In the data rows, the value 128 means zero.
Each row of this table is followed by its label. One hidden rule gives the labels. It looks at one to three of the table's principal directions, none of them among the few with the most spread.
211,135,134,056,171,136,108,147,133,197,032,091,113,143,194,070,045,110,086,149,133,096,125,139,151,061,020,144,105,048,199,128,157,094,087,108,133,108,112,137,064,134,077,084,064,118,235,173 crow
157,139,121,123,149,147,136,131,143,158,073,073,118,146,114,090,125,098,095,138,147,133,143,143,143,076,108,115,161,112,137,158,131,138,165,138,126,080,131,172,075,167,105,130,120,139,159,102 crow
164,093,111,102,151,120,124,159,119,151,095,126,125,141,124,089,100,075,095,154,135,144,150,144,122,110,081,164,128,123,134,142,124,142,140,130,151,098,110,190,115,131,112,069,086,164,159,148 crow
087,171,156,170,122,160,094,098,120,076,184,146,135,118,180,181,151,195,173,102,137,156,099,123,122,175,164,079,169,160,108,109,163,105,114,105,097,168,152,078,165,120,154,178,179,095,049,094 crow
110,213,160,134,163,171,084,097,129,177,080,110,121,132,157,185,152,126,104,130,166,161,134,138,185,075,101,099,177,168,139,148,116,111,149,111,075,092,190,173,126,126,160,126,118,145,139,098 crow
125,101,091,118,123,104,169,170,151,139,103,133,133,130,087,097,115,119,117,147,092,126,146,130,118,090,139,166,099,083,148,137,106,154,119,164,166,113,123,160,116,161,107,132,086,139,191,162 vine
089,222,141,165,159,160,078,107,125,121,120,139,109,116,184,217,111,186,153,121,135,154,123,134,179,126,116,098,166,154,125,090,137,105,085,108,101,123,156,144,141,106,143,166,147,128,123,109 crow
117,131,121,117,110,096,155,143,143,109,125,124,134,122,119,118,097,148,121,098,096,111,099,129,127,143,168,132,119,091,122,127,175,165,099,142,148,161,151,168,132,125,106,154,136,130,111,115 vine
108,158,167,113,129,142,180,154,212,073,149,108,151,100,143,092,111,192,144,110,138,139,100,117,103,127,210,071,185,143,107,134,118,141,155,108,141,187,221,140,166,166,128,176,188,058,000,084 vine
092,156,155,144,122,126,110,122,137,140,114,133,127,125,138,166,129,150,137,109,102,137,093,107,142,132,109,113,141,120,139,130,135,118,114,120,113,129,135,116,135,127,118,119,152,160,141,127 vine
146,132,156,167,142,175,049,082,071,143,151,134,117,144,162,178,182,099,148,140,171,165,146,128,134,152,053,108,161,200,122,125,117,070,159,096,073,078,082,053,128,108,163,094,142,151,124,120 crow
086,144,108,131,115,083,174,145,162,108,120,122,122,104,099,147,096,163,138,111,069,093,105,112,135,133,178,140,109,101,125,108,137,168,087,150,170,140,139,147,130,125,118,154,135,137,133,130 bean
221,123,126,057,171,135,081,126,076,165,099,122,115,144,225,090,065,074,100,150,170,127,137,178,150,120,033,156,117,121,149,094,163,071,103,092,130,129,100,147,118,081,146,106,073,090,154,177 bean
038,214,135,148,118,109,152,092,155,086,162,151,128,083,124,203,112,197,144,086,098,097,084,106,173,167,225,085,128,138,095,096,132,157,082,115,119,192,198,129,173,081,152,192,190,122,059,089 crow
139,136,154,145,131,158,077,099,095,122,153,134,126,128,169,156,144,148,154,131,140,139,133,123,122,146,103,108,133,161,132,114,136,096,112,104,099,125,115,061,133,113,151,125,133,112,116,130 crow
184,117,067,074,156,071,154,154,111,182,065,121,100,139,081,119,080,002,059,145,152,104,165,168,189,108,064,204,104,134,114,112,115,153,147,140,161,071,100,253,112,073,119,080,074,194,180,141 bean
088,170,144,118,123,117,130,129,142,094,167,171,145,103,165,153,101,163,142,104,124,146,091,133,146,166,168,108,142,139,104,094,138,119,098,105,121,201,183,142,195,093,147,169,165,105,049,125 vine
156,138,106,110,152,140,154,122,136,113,120,101,115,129,147,098,102,140,118,128,146,093,132,140,133,120,150,114,125,098,130,129,143,131,129,125,143,138,131,132,097,130,124,160,128,077,121,116 vine
084,178,115,169,147,153,156,129,173,118,109,103,115,122,103,151,143,164,141,132,123,137,135,120,147,091,163,093,167,124,124,137,089,134,154,143,133,098,148,141,105,173,123,179,161,119,134,101 vine
129,113,117,129,127,088,127,175,133,107,110,147,108,119,131,176,079,148,160,124,072,112,134,117,128,137,083,186,094,124,153,078,141,137,067,136,192,104,093,135,141,108,116,111,091,148,174,171 bean
086,028,157,104,054,066,147,147,109,154,210,255,180,125,025,131,211,000,113,122,131,178,113,097,114,200,099,179,078,194,087,144,000,098,213,110,100,179,120,091,255,070,164,036,170,220,079,191 bean
075,146,144,095,086,062,160,131,140,099,174,184,156,092,108,163,111,134,119,080,100,117,080,121,146,189,209,141,103,151,087,108,148,172,093,121,129,220,207,179,223,058,158,141,155,144,027,117 crow
126,056,121,116,084,096,189,145,144,111,173,150,157,131,049,071,169,072,113,115,132,130,120,117,092,164,174,136,115,131,094,163,093,150,197,141,134,159,129,121,160,138,122,118,166,141,068,120 vine
122,122,116,149,150,150,107,099,108,163,113,102,116,126,103,139,168,114,117,179,140,120,178,118,117,093,125,138,121,173,132,151,087,149,143,142,116,062,106,122,090,141,153,062,082,158,176,125 vine
103,184,158,138,141,154,098,097,129,123,132,117,129,115,188,161,123,189,144,116,126,131,098,120,135,133,145,086,154,134,134,124,161,114,096,109,097,149,163,102,131,124,145,145,144,104,099,109 vine
124,130,143,115,115,118,147,142,157,099,135,117,136,115,151,102,093,186,142,109,109,108,099,121,103,140,172,112,126,097,129,121,167,146,093,128,144,180,153,134,131,139,104,150,146,090,087,118 vine
127,114,134,127,120,127,107,117,102,130,143,149,133,130,135,135,135,119,130,129,124,131,127,126,124,143,115,137,110,133,131,124,131,120,116,121,121,137,116,105,141,109,139,113,118,137,140,144 crow
108,129,105,157,121,123,133,148,137,143,125,151,129,140,097,115,125,103,124,130,126,171,122,137,144,130,110,121,151,100,107,125,096,115,145,141,118,126,100,164,127,148,084,147,171,173,149,134 vine
172,069,125,149,141,167,068,093,049,122,161,132,108,158,166,136,171,115,151,152,167,119,164,133,089,159,075,148,100,157,138,132,138,091,141,118,118,098,039,057,100,111,157,077,096,105,162,150 bean
141,185,089,115,180,105,162,185,194,169,008,061,085,126,129,154,051,163,113,147,103,095,146,135,164,044,096,168,143,086,168,118,146,168,087,166,179,051,135,255,060,163,075,109,068,149,210,122 bean
125,179,150,112,128,112,078,086,085,124,140,132,121,116,190,164,088,127,122,098,134,123,091,152,170,173,120,113,139,152,103,080,194,116,077,096,108,168,140,148,153,056,152,149,149,132,085,113 vine
147,101,086,142,152,140,157,163,155,185,073,097,126,148,053,086,163,048,095,185,138,168,184,134,128,050,084,150,159,133,139,173,048,135,207,162,134,021,101,163,081,199,108,088,091,187,204,136 crow
116,064,124,128,088,084,143,167,114,079,187,204,146,123,105,135,119,110,158,103,080,144,109,115,105,196,119,164,089,121,117,098,116,119,110,123,166,170,099,084,196,097,129,137,149,144,108,178 bean
140,114,110,131,130,127,145,126,117,096,142,123,122,141,127,112,120,120,123,102,133,118,114,139,126,160,147,121,133,104,110,138,160,138,143,128,142,143,115,143,118,121,119,159,155,114,102,109 crow
122,115,123,122,110,103,113,117,092,105,157,155,133,129,154,138,108,127,133,103,105,119,096,135,127,179,127,140,105,106,123,105,185,126,088,121,135,166,108,109,149,089,130,139,129,135,125,141 vine
119,086,112,100,091,077,188,175,158,067,173,159,154,114,123,084,088,157,143,100,089,115,091,129,088,176,196,149,103,083,114,111,169,160,097,141,177,211,148,143,175,126,107,165,140,093,063,141 vine
132,132,163,118,126,142,143,157,177,163,087,103,144,123,108,110,147,147,123,142,116,151,140,110,113,062,132,122,145,137,154,167,085,137,148,142,120,103,182,143,123,183,129,112,109,122,134,134 bean
068,161,147,155,087,109,152,157,169,088,186,191,162,106,122,160,129,176,166,082,096,189,074,120,136,177,188,095,162,127,088,108,115,117,114,128,106,205,189,132,214,130,125,214,216,123,024,122 bean
138,090,126,139,114,121,129,127,111,121,126,119,120,150,106,115,142,096,129,111,117,123,119,126,120,143,100,134,123,109,131,137,138,119,155,133,145,111,079,106,108,135,115,132,145,143,157,135 vine
137,151,155,120,129,130,108,136,139,136,106,113,129,122,152,137,106,151,131,121,123,136,122,129,134,114,115,122,143,137,138,119,151,131,102,121,123,128,154,146,130,130,121,126,122,126,118,121 crow
152,110,160,113,114,144,103,107,113,112,157,125,140,127,178,110,131,170,145,121,142,106,114,118,090,154,136,111,110,123,143,130,175,115,102,109,106,172,129,063,130,121,128,111,122,082,097,123 crow
201,132,127,097,163,154,098,120,101,163,083,099,110,155,177,108,107,088,105,136,166,122,141,153,151,100,044,132,133,109,159,130,154,085,139,109,117,092,100,120,085,122,122,119,095,111,178,139 vine
074,174,106,126,121,061,169,183,170,113,109,163,128,110,105,155,054,108,120,087,067,167,074,144,188,151,134,140,163,098,091,083,127,144,103,134,172,153,157,238,181,105,102,191,185,186,101,140 bean
090,160,089,157,137,101,159,176,169,165,092,137,127,115,053,177,144,093,124,158,100,183,165,134,165,077,126,163,160,171,112,124,049,152,148,170,138,049,151,212,148,155,139,132,108,200,153,137 vine
123,170,118,139,151,147,149,114,161,126,090,071,102,127,128,120,108,165,122,127,141,087,130,126,144,094,152,096,145,098,136,131,140,143,130,134,137,114,131,148,069,154,097,156,145,104,147,088 vine
108,156,149,143,145,156,080,149,134,106,125,150,131,131,200,122,079,177,147,130,127,181,106,143,126,130,100,105,167,102,134,098,157,103,089,107,133,166,132,161,143,144,091,144,149,122,127,138 vine
089,187,155,134,125,131,119,118,149,135,123,132,138,112,140,161,126,162,125,110,127,146,104,125,153,123,160,100,155,142,117,129,137,139,112,122,096,155,191,165,154,122,134,146,151,137,088,100 vine
157,182,171,125,163,192,084,093,126,157,074,073,114,155,184,114,132,112,109,117,167,151,113,144,169,078,059,065,191,114,157,146,142,067,173,091,095,095,137,100,081,156,127,167,155,103,159,107 vine
128,145,139,115,139,132,138,149,164,122,101,090,135,122,156,103,101,176,123,131,124,131,118,133,104,103,163,120,157,116,136,143,173,162,111,140,140,138,172,189,115,163,111,121,109,106,098,103 vine
130,112,112,138,117,111,146,151,133,110,115,120,124,142,113,120,110,134,128,101,097,126,109,129,123,138,132,137,128,082,131,137,170,150,118,147,153,127,113,154,111,143,094,153,137,142,145,122 crow
122,105,106,120,106,096,128,136,097,109,176,186,141,128,120,132,127,090,126,119,136,149,125,151,134,178,139,157,110,142,094,101,132,127,123,128,131,171,122,156,183,084,143,140,133,140,093,144 bean
148,103,116,141,142,130,130,127,119,114,107,083,102,140,116,114,122,112,128,133,125,105,144,129,115,125,109,136,136,130,130,130,144,142,146,134,166,080,078,130,081,141,119,112,122,134,154,117 vine
121,131,116,141,138,125,140,114,135,120,115,086,111,122,117,140,133,144,134,136,116,091,135,115,118,121,143,128,129,135,134,132,144,151,126,139,147,091,109,112,091,138,130,112,114,130,142,107 vine
117,145,127,115,119,100,152,154,153,109,120,130,134,119,137,125,085,154,127,098,096,128,093,133,136,139,155,128,134,093,124,117,168,149,096,134,149,163,160,171,144,126,108,164,142,124,102,123 crow
093,157,123,128,119,102,171,149,176,124,108,111,134,109,107,139,112,167,133,115,081,117,106,115,132,108,178,125,134,106,134,131,135,162,105,151,147,132,170,153,130,151,121,158,129,128,121,120 bean
130,121,122,132,120,137,106,093,089,123,157,145,130,135,141,135,148,119,128,125,143,114,127,131,130,152,125,124,105,125,129,123,146,111,121,118,106,144,106,077,129,103,140,132,124,122,141,129 crow
098,034,179,130,076,168,147,105,138,093,255,182,210,107,097,032,239,139,144,162,162,172,131,086,010,172,238,075,127,188,091,200,045,129,207,110,068,218,179,000,204,172,174,076,169,083,000,124 crow
Here are more rows. What is the label of each one?
108,006,131,110,060,101,170,136,115,072,255,220,190,123,081,045,181,099,130,124,145,138,108,107,036,228,212,136,082,132,079,161,103,146,174,122,117,248,127,073,216,114,128,080,169,119,012,138 -> crow
117,097,167,138,094,119,115,149,126,072,145,144,126,133,149,154,119,191,177,087,081,113,103,107,093,158,125,144,097,108,158,107,176,127,086,127,174,163,114,085,149,128,121,148,131,095,136,150 -> vine
172,097,139,098,130,122,122,131,114,144,114,119,125,138,134,102,117,096,110,127,143,112,131,129,120,132,091,144,113,127,136,138,138,124,138,117,130,123,112,132,117,113,121,086,114,130,131,136 -> crow
127,125,091,149,167,145,169,180,185,144,055,066,110,139,087,085,121,122,118,176,109,151,169,134,116,036,118,139,172,105,151,156,081,154,172,169,184,036,114,193,063,224,099,128,095,139,200,133 -> bean
182,123,142,110,151,162,097,120,112,117,124,099,119,130,198,107,103,177,144,146,151,103,149,136,099,117,116,124,116,127,155,118,170,117,090,114,131,134,121,099,098,131,132,117,087,060,128,132 -> vine
097,055,103,172,128,130,141,095,099,121,157,108,101,124,062,148,206,125,156,180,114,070,185,089,069,131,156,166,073,183,127,148,053,155,163,158,167,059,040,058,087,139,176,043,092,136,184,151 -> bean
157,097,102,109,147,123,156,167,151,160,092,112,134,136,097,083,128,076,101,166,130,150,157,135,117,083,099,156,142,126,140,156,090,137,168,145,144,074,124,160,111,166,119,089,086,153,158,146 -> crow
179,051,091,136,119,129,144,117,099,134,122,089,109,146,066,096,165,101,125,160,134,063,193,115,086,109,125,168,064,125,150,153,123,163,143,162,153,065,053,078,055,146,118,080,066,127,206,129 -> bean
153,059,114,107,091,077,151,151,113,062,190,159,138,110,128,104,089,142,159,113,095,086,120,120,078,204,156,164,071,120,116,083,174,150,074,125,178,183,093,078,161,089,118,124,122,102,079,149 -> bean
126,149,123,149,145,145,086,107,091,145,129,144,116,132,145,171,140,105,135,141,133,151,142,136,158,127,078,129,134,152,131,109,109,093,124,115,109,092,101,097,129,107,154,129,120,151,166,146 -> vine
191,092,132,114,136,141,077,108,070,131,152,131,123,138,177,112,121,101,136,145,157,124,145,142,110,161,071,139,112,151,129,107,155,093,112,103,112,121,073,072,119,094,140,091,106,115,126,146 -> crow
029,170,169,148,075,090,129,111,133,079,218,215,165,095,133,178,129,144,152,057,091,179,032,115,157,233,191,078,159,148,060,093,128,111,113,093,094,245,186,111,248,069,151,196,255,157,000,117 -> vine
083,201,169,170,160,199,095,095,149,154,143,132,153,109,132,179,207,126,129,157,166,219,144,113,150,094,137,057,224,232,106,170,043,100,198,099,041,079,214,093,168,158,195,122,159,153,052,087 -> bean
177,160,138,107,162,162,101,109,113,147,102,105,113,138,190,132,109,134,122,126,162,118,130,143,153,111,084,109,138,120,149,127,148,088,122,104,104,117,132,109,101,116,138,142,118,086,136,128 -> vine
150,059,105,116,089,098,164,128,116,121,149,129,137,140,066,082,154,088,115,122,128,090,140,123,099,146,150,154,080,106,124,145,135,152,151,150,142,137,092,102,115,130,109,117,118,133,143,127 -> crow
095,189,143,140,123,114,130,145,157,105,109,131,116,124,150,175,088,170,147,082,103,139,086,135,171,135,127,112,156,104,127,089,160,116,098,124,145,154,154,169,147,121,109,202,175,121,116,117 -> bean
147,065,108,136,113,122,137,120,107,147,131,117,131,144,066,093,172,064,109,151,137,119,159,120,102,125,114,149,110,140,125,161,104,145,175,145,128,083,079,103,100,143,121,075,108,170,164,127 -> crow
178,133,079,159,187,185,082,077,071,230,064,064,088,170,097,125,203,009,085,211,203,150,219,162,167,041,024,139,160,178,139,160,051,082,222,145,086,000,037,123,027,160,158,076,069,179,255,130 -> bean
124,136,130,127,113,112,144,149,138,099,137,148,134,130,140,137,103,147,141,085,100,138,090,130,137,156,135,122,133,090,126,118,163,122,108,127,139,163,142,130,150,122,112,184,160,117,104,130 -> crow
118,160,158,133,124,132,098,125,132,116,111,103,126,123,187,160,106,215,153,107,099,116,101,121,113,124,142,122,131,110,157,120,212,143,060,134,128,146,154,132,118,137,122,136,104,103,131,115 -> vine
092,181,168,135,116,143,131,142,173,092,129,132,137,117,178,142,097,229,161,085,102,138,077,119,131,128,166,082,150,083,143,114,165,115,085,119,129,197,186,126,148,151,106,207,175,071,092,118 -> bean
133,149,098,114,123,093,175,159,150,160,049,106,109,151,053,131,109,062,084,094,103,120,130,151,200,073,105,156,122,076,139,137,117,150,156,161,167,084,138,225,100,136,103,192,125,166,213,130 -> vine
139,020,109,097,088,089,170,155,123,121,176,169,166,126,061,065,162,084,108,152,126,116,152,113,056,155,174,183,069,138,116,168,108,181,152,151,141,159,126,130,163,128,127,043,082,151,101,146 -> crow
206,000,083,086,111,083,157,166,099,161,123,129,136,150,060,034,131,014,090,171,132,111,175,137,077,129,078,207,073,119,130,151,106,152,164,153,163,085,046,137,103,132,101,030,062,175,180,172 -> crow
067,243,177,133,111,099,083,073,106,078,161,140,110,090,204,254,086,213,164,049,111,095,062,137,194,201,183,097,135,175,094,043,221,129,033,094,118,211,190,151,193,024,181,211,183,094,032,086 -> bean
163,147,106,108,157,129,121,125,126,185,059,081,111,137,130,108,101,101,090,154,134,107,149,141,152,072,088,141,126,102,153,139,143,140,116,141,124,074,116,170,066,140,104,098,077,154,204,126 -> crow
011,195,176,143,099,078,155,186,209,105,114,175,149,097,131,202,085,212,154,063,038,177,031,097,150,148,174,118,169,102,120,116,138,155,080,135,149,197,223,222,215,133,106,161,197,173,068,131 -> vine
185,046,115,122,112,118,104,113,063,131,164,151,124,144,107,117,155,060,130,141,145,109,160,125,103,172,073,167,077,155,126,123,121,111,142,119,125,104,048,054,125,089,140,071,103,148,150,155 -> bean
